(in the rows, 128 means zero)
Each path below is one point turned by a fixed rotation once a step. After each direction that follows a path, write how fast that rotation turns it, in deg/step (0 if it stays still).
Each turn is a multiple of 5 degrees from 10 to 175, or 0.
Each row of a path follows its step; steps can be skipped.
Rotation 1:
step 0: [138 144 127 116 129 123 135 132 128 133 119 122 135 115 132 135 133 121
 125 131 140 110 132 140 123 133 125 135 130 115 107 136 134 130 126 128
 124 121 122]
step 1: [124 129 124 140 144 126 129 138 125 134 126 128 128 123 131 118 125 110
 117 129 136 124 136 128 117 131 135 119 140 119 133 140 129 115 134 129
 134 114 145]
step 2: [137 134 126 118 124 125 123 138 120 124 139 118 136 108 124 121 126 133
 131 123 137 121 135 125 131 122 134 135 115 111 120 138 125 127 125 133
 130 107 128]
step 3: [141 125 125 127 132 128 133 150 132 137 115 134 132 130 134 115 116 132
 116 127 136 112 131 129 127 136 125 129 138 127 122 139 120 127 138 139
 125 128 142]
step 4: [129 143 131 132 126 114 124 133 116 125 141 130 123 128 131 116 122 120
 139 120 143 128 137 126 128 131 134 115 119 114 127 130 121 132 136 138
 113 118 135]
step 5: [141 135 122 117 126 126 127 145 139 133 137 139 127 117 129 135 134 121
 129 129 142 107 143 135 132 132 123 131 137 128 112 129 119 127 132 132
 131 131 126]
step 6: [126 139 118 143 132 128 127 127 136 138 121 131 127 125 135 133 120 118
 131 126 140 117 130 126 120 124 131 109 125 121 129 139 125 113 132 133
 111 113 139]
step 7: [130 135 129 119 138 138 121 144 124 131 140 123 120 120 120 119 144 124
 129 127 149 121 134 128 128 114 124 130 124 122 118 137 119 127 118 125
 126 119 129]
step 8: [130 123 123 137 140 135 129 140 141 129 126 130 136 113 138 129 127 130
 118 122 129 119 127 130 129 135 124 129 125 128 131 147 111 122 139 148
 116 121 129]
step 9: [129 146 138 125 139 118 131 133 114 131 119 127 124 132 125 122 140 126
 129 123 149 123 123 131 129 126 128 130 116 119 118 136 131 134 137 137
 112 118 130]
step 10: [125 134 129 125 146 123 125 143 133 126 141 139 131 114 134 125 130 109
 113 130 129 123 134 139 125 138 128 126 138 124 118 134 115 132 139 129
 132 126 122]
step 11: [136 144 119 129 128 116 129 122 128 137 121 121 134 113 126 139 128 119
 123 127 137 121 136 130 124 128 140 129 115 128 125 141 136 123 141 135
 122 108 134]
Speeds:
[131 130 130 124 129 132 125 129 130 127 129 130 131 125 131 127 126 131
 124 127 126 126 131 128 126 127 127 127 130 126 125 130 127 132 124 126
 129 133 120]  145
[132 127 131 130 130 128 125 130 127 125 126 131 127 127 127 124 124 129
 127 129 131 131 126 130 132 134 128 128 122 130 125 123 128 126 132 128
 127 130 126]  65
[130 128 131 126 129 128 128 134 127 136 125 128 124 128 121 129 132 128
 128 129 128 129 130 125 127 130 126 130 130 130 126 126 129 127 127 130
 132 131 127]  160
[127 126 131 123 124 128 128 124 126 129 129 127 130 129 126 126 132 128
 126 127 131 123 127 132 131 131 122 129 128 130 126 128 124 128 128 122
 130 127 131]  155
[129 128 125 129 124 131 126 128 132 130 131 132 124 131 129 128 126 130
 135 126 131 125 130 125 131 126 126 125 127 129 128 126 124 126 125 128
 125 132 130]  35
[130 125 127 132 126 131 123 123 121 131 128 131 128 128 130 128 130 128
 127 131 125 128 126 129 126 125 127 131 130 129 126 122 127 129 127 132
 128 127 128]  0
Rotation 2:
step 0: [121 120 139 123 127 124 116 128 135 118 138 143 114 122 125 125 116 124
 135 123 128 127 112 135 131 127 128 108 126 139 124 113 120 119 122 124
 138 136 131]
step 1: [127 139 135 137 127 133 112 122 117 113 124 135 126 128 133 140 115 136
 147 136 116 138 126 116 124 125 124 124 130 144 135 130 138 127 133 138
 135 131 129]
step 2: [110 143 136 148 139 120 123 128 134 134 122 128 131 130 107 137 131 134
 137 121 118 141 129 141 120 126 122 124 123 125 127 123 125 137 121 128
 135 134 132]
step 3: [119 124 141 129 139 123 112 126 123 136 125 136 118 123 125 128 130 131
 127 151 115 127 118 137 125 130 127 139 136 111 140 127 115 125 128 140
 125 124 125]
step 4: [124 116 128 133 124 106 123 144 122 119 121 139 129 116 130 134 123 117
 121 134 126 130 116 142 126 113 121 129 132 123 126 140 138 129 132 125
 143 132 132]
step 5: [121 126 129 118 115 112 110 127 127 117 116 133 115 141 121 120 124 127
 127 132 126 131 129 121 127 132 113 123 117 121 121 122 134 120 127 138
 131 148 124]
step 6: [121 141 137 136 122 123 126 123 135 130 132 126 123 137 134 124 122 141
 131 125 108 127 108 125 128 122 123 127 120 132 127 154 129 115 123 126
 129 141 130]
step 7: [118 140 129 134 119 132 113 135 123 126 128 128 126 134 124 128 126 130
 121 133 119 132 112 135 106 127 129 142 128 136 125 112 123 123 107 114
 128 126 131]
step 8: [122 110 131 124 136 123 116 134 118 134 117 130 123 109 127 121 132 134
 145 135 113 125 125 132 122 128 132 126 115 142 132 128 120 121 119 126
 137 128 139]
step 9: [120 126 135 118 134 126 115 132 127 122 123 127 134 125 134 137 110 126
 146 126 120 124 128 136 112 123 113 126 140 126 116 124 121 128 144 122
 137 141 126]
step 10: [134 137 138 141 127 127 115 143 129 120 126 139 121 128 122 129 122 142
 132 124 116 126 134 142 140 114 113 124 115 126 130 118 122 120 135 139
 123 134 122]
step 11: [115 129 145 145 130 128 123 118 135 128 138 146 127 124 119 135 131 116
 125 134 123 130 107 128 129 129 121 120 137 135 132 123 128 112 127 132
 129 141 129]
Speeds:
[127 128 131 127 134 128 127 124 128 128 130 130 130 127 132 123 126 126
 130 131 129 129 124 127 127 130 132 127 127 128 126 133 128 125 134 130
 123 128 131]  135
[130 129 128 128 126 131 128 126 126 127 135 128 131 131 129 123 136 126
 130 130 127 124 129 131 126 128 131 126 127 127 127 128 130 132 131 129
 133 128 127]  0
[130 129 130 133 128 128 126 133 123 124 127 127 130 127 124 126 128 127
 127 126 133 132 131 131 126 129 130 132 123 129 126 127 132 128 128 127
 123 131 130]  130
[128 124 126 126 127 127 128 133 129 125 131 127 126 131 130 127 125 129
 126 126 131 126 125 130 131 127 124 123 128 130 130 127 131 126 134 131
 127 133 123]  70
Rotation 3:
step 0: [132 136 139 127 142 127 133 136 134 127 118 133 129 138 119 128 125 125
 136 131 124 132 142 113 125 145 143 142 143 122 141 124 118 128 132 127
 123 122 136]
step 1: [146 138 130 116 133 123 128 134 139 126 133 129 128 129 113 137 132 124
 128 118 129 133 126 141 142 130 128 113 143 125 123 147 115 122 122 133
 125 127 119]
step 2: [131 145 127 110 123 141 137 129 119 128 127 135 132 132 131 121 140 124
 129 121 139 131 148 132 123 129 138 135 128 143 110 123 128 130 128 140
 127 132 127]
step 3: [134 129 132 121 146 131 141 113 126 135 116 117 129 133 139 135 130 106
 130 128 140 134 126 134 128 124 125 130 131 124 134 130 118 124 140 126
 118 117 143]
step 4: [145 139 137 107 137 130 129 138 127 140 121 135 131 129 119 127 128 126
 134 149 132 119 128 116 131 129 127 118 123 129 136 136 134 116 124 125
 129 139 128]
step 5: [133 126 130 121 126 120 137 131 124 108 126 138 141 130 125 132 130 110
 123 123 136 137 130 128 137 133 144 125 135 131 129 108 122 112 118 123
 134 136 128]
step 6: [145 129 129 129 142 123 130 137 125 132 131 131 133 129 132 115 140 126
 133 125 129 116 133 125 137 134 132 145 131 120 117 133 102 124 125 133
 124 119 139]
step 7: [137 126 131 116 138 137 131 134 137 123 129 134 122 126 123 139 143 122
 128 130 133 145 135 121 123 125 111 123 132 149 130 141 115 123 127 132
 140 121 129]
step 8: [127 141 127 115 137 123 138 132 110 125 120 132 128 129 138 131 127 121
 138 129 130 131 138 131 123 136 128 128 141 139 130 127 119 138 122 120
 110 150 128]
step 9: [148 136 130 123 122 131 133 127 126 129 136 122 116 132 133 133 125  98
 131 135 140 117 128 130 143 123 132 125 125 121 136 124 115 133 126 131
 130 123 123]
step 10: [140 138 123 120 130 131 132 115 124 129 119 135 127 123 130 115 144 128
 136 143 124 139 126 121 142 129 138 140 126 139 131 133 125 109 132 129
 141 137 123]
step 11: [116 117 142 127 148 126 126 139 116 118 132 122 134 126 123 126 134 108
 132 133 141 139 130 122 133 129 132 129 140 122 119 131 119 124 136 122
 134 137 130]
Speeds:
[131 134 124 129 127 129 130 128 126 128 127 128 122 130 128 131 126 127
 132 125 129 130 127 128 129 122 129 128 129 129 125 129 131 130 135 129
 126 130 128]  55
[129 127 133 130 125 128 132 126 129 126 129 128 131 134 128 134 126 127
 133 130 125 132 128 130 129 129 127 128 126 131 127 125 127 128 130 128
 131 123 126]  160
[130 130 133 127 127 124 126 131 125 127 123 128 125 126 128 127 130 129
 126 125 130 129 127 130 128 134 125 127 124 128 130 124 126 127 134 132
 128 128 126]  0
[129 130 130 133 129 125 126 128 130 124 125 128 128 127 124 127 131 129
 131 127 126 127 129 123 133 126 131 130 132 122 127 125 130 124 127 128
 133 129 126]  70
Rotation 4:
step 0: [118 127 122 115 131 138 143 124 117 132 126 140 117 130 123 125 122 137
 125 136 142 117 116 125 124 126 114 128 131 132 132 120 135 135 126 132
 143 134 141]
step 1: [128 119 133 121 129 125 112 133 127 129 116 130 130 142 123 135 126 140
 140 133 135 131 124 124 119 135 120 120 134 137 139 123 142 126 141 122
 145 135 133]
step 2: [132 132 132 138 136 126 122 125 119 136 110 121 132 126 112 133 125 137
 131 122 131 116 139 124 131 126 110 119 123 128 121 127 119 121 137 121
 141 139 123]
step 3: [130 133 145 130 130 138 140 134 131 142 135 118 130 135 116 137 120 136
 132 128 132 113 136 146 135 127 125 131 136 132 126 130 129 140 129 135
 137 141 127]
step 4: [127 121 135 123 111 130 148 123 142 139 133 136 135 136 126 130 125 146
 134 125 118 117 127 124 126 130 122 110 128 127 132 125 132 129 126 128
 138 125 123]
step 5: [126 124 143 118 119 142 133 120 129 121 119 127 129 126 112 129 143 136
 141 132 132 124 122 120 118 134 126 120 132 132 131 142 112 118 123 126
 136 129 134]
step 6: [112 135 136 127 126 128 125 130 121 132 117 124 124 127 112 130 139 140
 120 122 130 117 129 137 120 146 131 138 135 120 133 123 132 116 117 126
 141 125 126]
step 7: [127 132 116 126 126 131 138 126 119 124 128 141 139 130 110 147 121 128
 122 131 122 119 121 145 123 138 123 127 124 137 123 121 134 126 127 127
 145 128 136]
step 8: [122 116 134 123 133 142 127 137 127 120 120 118 134 130 121 147 122 138
 132 136 131 121 121 121 126 129 126 113 111 124 127 119 138 138 128 128
 136 125 137]
step 9: [119 146 133 125 128 137 124 126 127 127 128 128 131 136 121 137 129 141
 119 139 142 113 136 117 120 124 119 117 123 120 134 135 130 122 146 125
 131 134 126]
step 10: [126 134 145 131 123 119 124 135 132 134 134 122 124 134 118 134 133 126
 131 138 125 112 129 136 122 115 121 122 133 136 118 129 139 109 130 134
 142 138 131]
step 11: [118 122 133 133 120 121 140 126 124 131 121 128 127 131 123 119 113 138
 124 125 138 111 124 128 124 122 123 114 131 135 117 131 125 133 112 138
 145 129 133]
Speeds:
[131 128 131 123 125 132 122 126 124 126 131 127 130 128 132 128 129 131
 126 123 126 132 129 123 126 129 124 126 129 126 128 131 130 128 127 127
 128 129 131]  95
[129 130 128 126 127 122 129 129 129 132 133 130 130 130 130 129 128 131
 124 130 129 127 129 131 125 131 128 131 131 129 135 128 132 128 133 125
 126 125 128]  125
[129 133 127 125 126 128 125 129 129 131 126 127 128 123 130 127 132 123
 127 128 128 124 132 132 127 130 124 132 127 125 125 128 128 128 129 133
 130 132 126]  100
[128 123 122 130 131 128 126 126 130 129 130 127 122 126 136 133 131 130
 124 128 127 130 129 130 127 128 131 128 131 128 126 131 124 129 128 127
 128 129 126]  0
Rotation 5:
step 0: [124 137 128 132 130 116 127 143 124 120 134 132 120 133 114 131 110 137
 130 132 127 122 114 119 136 118 130 119 117 121 132 133 138 124 131 117
 136 134 132]
step 1: [126 139 131 118 132 136 129 136 136 134 131 123 125 124 130 138 128 113
 135 123 133 136 123 125 141 134 110 131 130 131 131 134 133 146 118 132
 126 142 116]
step 2: [125 132 123 121 130 121 141 134 124 122 141 128 127 121 108 126 119 131
 141 134 128 119 118 125 131 130 120 121 124 129 133 129 135 112 124 129
 120 128 147]
step 3: [123 140 128 117 122 140 125 126 133 120 129 124 130 141 134 130 128 126
 139 111 131 128 127 117 129 130 128 115 129 117 132 144 136 143 117 132
 124 139 124]
step 4: [119 128 111 130 138 126 129 145 135 136 140 135 132 136 118 128 124 128
 138 132 137 114 128 119 131 127 121 131 128 134 122 122 127 116 124 127
 114 139 134]
step 5: [134 153 116 127 127 131 125 125 118 123 132 117 130 136 127 120 133 124
 137 128 129 116 121 129 134 129 131 121 125 121 140 133 131 142 117 139
 139 135 125]
step 6: [131 127 118 123 126 118 129 140 135 133 124 132 134 132 128 136 115 125
 145 126 120 112 142 126 131 127 113 137 118 127 126 135 135 121 132 121
 122 142 129]
step 7: [123 134 114 121 125 136 144 123 120 125 136 126 137 135 117 120 129 121
 127 125 130 122 127 131 121 141 119 121 129 129 145 121 122 145 121 125
 134 138 124]
step 8: [134 129 130 121 121 119 124 142 133 135 134 135 138 136 124 114 121 122
 132 127 115 119 131 115 125 124 122 128 125 107 119 135 130 122 128 125
 135 139 139]
step 9: [114 126 118 124 124 132 125 135 126 130 134 120 122 130 117 117 120 118
 133 120 138 131 140 130 135 127 126 117 120 136 137 119 126 142 127 123
 136 143 112]
step 10: [134 130 125 114 117 132 129 149 124 131 133 125 141 127 122 126 128 120
 139 144 123 124 116 132 126 123 119 131 132 128 116 136 125 119 124 128
 143 134 136]
step 11: [117 138 128 130 123 123 133 129 131 126 121 128 120 132 123 129 123 116
 148 116 125 136 141 133 129 133 128 102 123 128 137 124 128 129 127 127
 140 138 131]
Speeds:
[131 130 125 129 130 126 126 127 128 132 128 126 121 125 126 129 129 128
 129 133 128 127 127 131 132 123 130 131 128 131 125 131 128 129 126 128
 132 132 124]  80
[129 124 127 125 133 133 129 132 127 128 131 127 127 130 125 129 135 129
 125 128 129 128 130 132 128 128 123 130 128 132 131 124 128 125 127 128
 126 129 126]  135
[126 134 128 128 130 127 131 129 130 129 126 134 125 132 129 130 130 124
 124 130 126 129 126 126 128 132 129 129 132 129 125 124 125 128 128 129
 131 131 131]  110
Rotation 6:
step 0: [133 134 137 139 127 136 124 117 131 133 138 111 132 119 136 130 119 126
 137 124 129 130 141 122 141 120 127 143 138 126 140 136 125 126 136 137
 119 116 138]
step 1: [126 123 123 121 143 124 120 115 114 126 120 137 131 128 137 130 127 125
 144 129 132 127 133 118 119 137 136 119 147 127 134 118 132 116 119 136
 131 115 127]
step 2: [125 128 124 130 133 128 137 136 114 130 128 129 137 108 116 120 134 123
 132 126 121 147 127 121 125 125 132 136 130 120 125 121 133 118 149 135
 113 134 128]
step 3: [126 126 121 135 126 121 120 126 121 126 123 142 135 129 128 129 116 134
 119 140 114 118 136 127 127 140 132 114 112 131 138 128 140 120 136 134
 126 132 111]
step 4: [136 150 122 133 126 124 131 132 131 126 135 123 134 128 118 125 143 110
 122 136 137 119 116 121 143 127 130 123 117 127 136 120 137 128 128 123
 117 134 134]
step 5: [134 132 123 124 128 137 126 120 125 127 127 129 129 149 125 123 133 138
 127 141 135 127 135 131 124 148 114 126 125 115 137 146 126 131 122 131
 126 143 135]
step 6: [146 128 131 136 134 145 135 124 130 132 117 132 127 116 128 115 142 130
 122 113 125 125 122 129 136 132 124 119 131 117 120 124 127 135 118 108
 131 126 131]
step 7: [124 115 122 116 129 133 122 125 136 133 135 117 125 129 130 135 127 132
 129 130 106 149 127 142 136 130 131 118 125 113 137 130 123 141 126 129
 138 128 130]
step 8: [123 115 106 129 131 123 124 131 135 140 133 135 109 113 133 124 136 124
 127 124 127 110 130 125 137 117 124 139 130 124 127 129 128 135 119 130
 127 117 120]
step 9: [126 129 130 124 135 133 123 144 145 121 132 130 133 131 126 148 132 135
 128 143 122 127 130 129 122 113 127 140 146 118 129 124 140 122 128 135
 139 131 131]
step 10: [126 123 131 127 120 126 131 135 112 121 127 133 112 118 119 130 135 133
 121 133 126 119 125 106 122 132 133 127 134 142 113 135 132 137 126 139
 143 132 133]
step 11: [130 132 138 124 122 130 110 132 125 113 141 115 128 124 132 128 119 127
 121 131 119 135 134 127 120 116 113 123 124 136 113 124 137 122 130 114
 120 141 130]
Speeds:
[132 129 125 126 126 124 128 127 129 130 127 131 126 127 127 127 125 130
 130 126 125 124 125 123 126 131 125 125 127 130 127 134 127 123 125 127
 131 123 126]  155
[131 121 125 129 131 127 126 130 129 126 126 132 129 124 131 130 129 129
 133 126 128 134 127 131 132 128 129 131 129 128 130 128 127 128 126 132
 126 122 127]  55
[124 132 129 129 128 129 122 127 129 128 131 131 127 126 125 126 124 128
 127 130 127 127 124 130 129 123 127 128 123 129 133 128 126 133 128 128
 126 124 124]  85
[130 131 126 126 123 129 132 126 130 130 125 129 127 128 129 130 129 127
 126 129 127 127 126 138 129 131 130 128 132 127 128 132 126 131 125 124
 124 128 127]  40
[126 129 125 130 125 126 124 129 132 130 128 124 126 135 132 128 130 122
 130 129 129 125 129 126 132 128 127 132 129 128 131 128 130 126 125 129
 125 126 128]  90
Rotation 7:
step 0: [121 118 128 112 130 123 120 128 111 123 130 132 120 125 127 128 133 128
 124 122 129 120 127 131 127 128 138 124 147 119 123 114 116 126 121 123
 131 134 115]
step 1: [124 126 125 139 130 123 124 112 123 122 137 118 126 128 122 122 137 125
 128 133 133 118 129 129 138 125 128 130 121 140 117 121 121 122 133 107
 133 123 143]
step 2: [121 126 121 134 133 131 126 135 139 138 133 130 121 113 133 119 130 135
 129 130 138 138 127 136 143 106 120 120 128 123 124 127 132 138 136 135
 131 122 130]
step 3: [139 120 136 127 130 118 142 129 134 136 142 126 132 127 127 127 127 132
 125 123 146 137 136 127 121 145 122 124 128 135 120 128 130 128 133 145
 118 131 128]
step 4: [135 141 124 135 124 122 144 132 125 137 131 127 124 133 123 148 121 130
 129 121 118 119 127 136 125 130 120 121 138 125 136 128 108 132 125 133
 136 130 125]
step 5: [124 127 123 126 124 125 140 111 127 117 129 140 131 131 123 127 114 128
 142 130 111 128 113 137 126 127 135 123 116 123 120 123 135 122 131 127
 120 133 128]
step 6: [122 119 121 124 117 143 137 137 109 118 125 135 139 121 119 124 139 121
 130 131 133 132 137 129 137 125 135 116 132 121 134 129 131 127 125 124
 126 118 127]
step 7: [141 128 129 138 123 127 124 128 128 122 130 125 121 135 132 109 139 127
 132 134 136 122 142 136 121 138 119 135 129 111 123 126 137 125 133 117
 140 128 128]
step 8: [133 118 124 127 127 130 118 129 133 133 126 139 114 121 125 119 134 140
 129 120 127 132 120 114 128 124 111 126 134 130 129 113 115 132 122 127
 135 140 127]
step 9: [118 129 126 121 139 122 130 111 123 132 148 132 122 133 122 128 118 136
 126 129 129 134 140 120 128 127 127 128 140 143 112 136 127 129 128 121
 128 127 127]
step 10: [106 123 116 135 128 113 144 138 128 132 134 118 131 128 129 131 125 139
 117 133 132 116 121 131 133 120 127 125 130 126 137 124 130 127 132 132
 132 119 133]
step 11: [133 129 131 129 121 119 130 130 132 134 137 133 126 118 115 126 128 113
 130 124 131 115 130 140 132 128 138 127 120 123 121 123 139 133 141 145
 122 141 130]
Speeds:
[132 127 127 125 123 131 131 128 128 121 127 128 126 131 127 125 129 127
 132 133 124 131 127 128 127 131 130 127 127 126 133 132 126 130 125 129
 131 129 127]  45
[129 123 129 125 129 129 128 130 128 129 128 125 124 131 124 133 127 131
 125 127 122 129 128 130 127 126 129 125 124 130 123 127 129 126 125 123
 130 127 126]  85
[130 129 127 129 129 126 126 130 129 125 133 128 124 131 131 126 125 132
 126 125 128 130 129 125 128 127 122 123 127 134 131 133 128 130 131 130
 127 127 127]  60
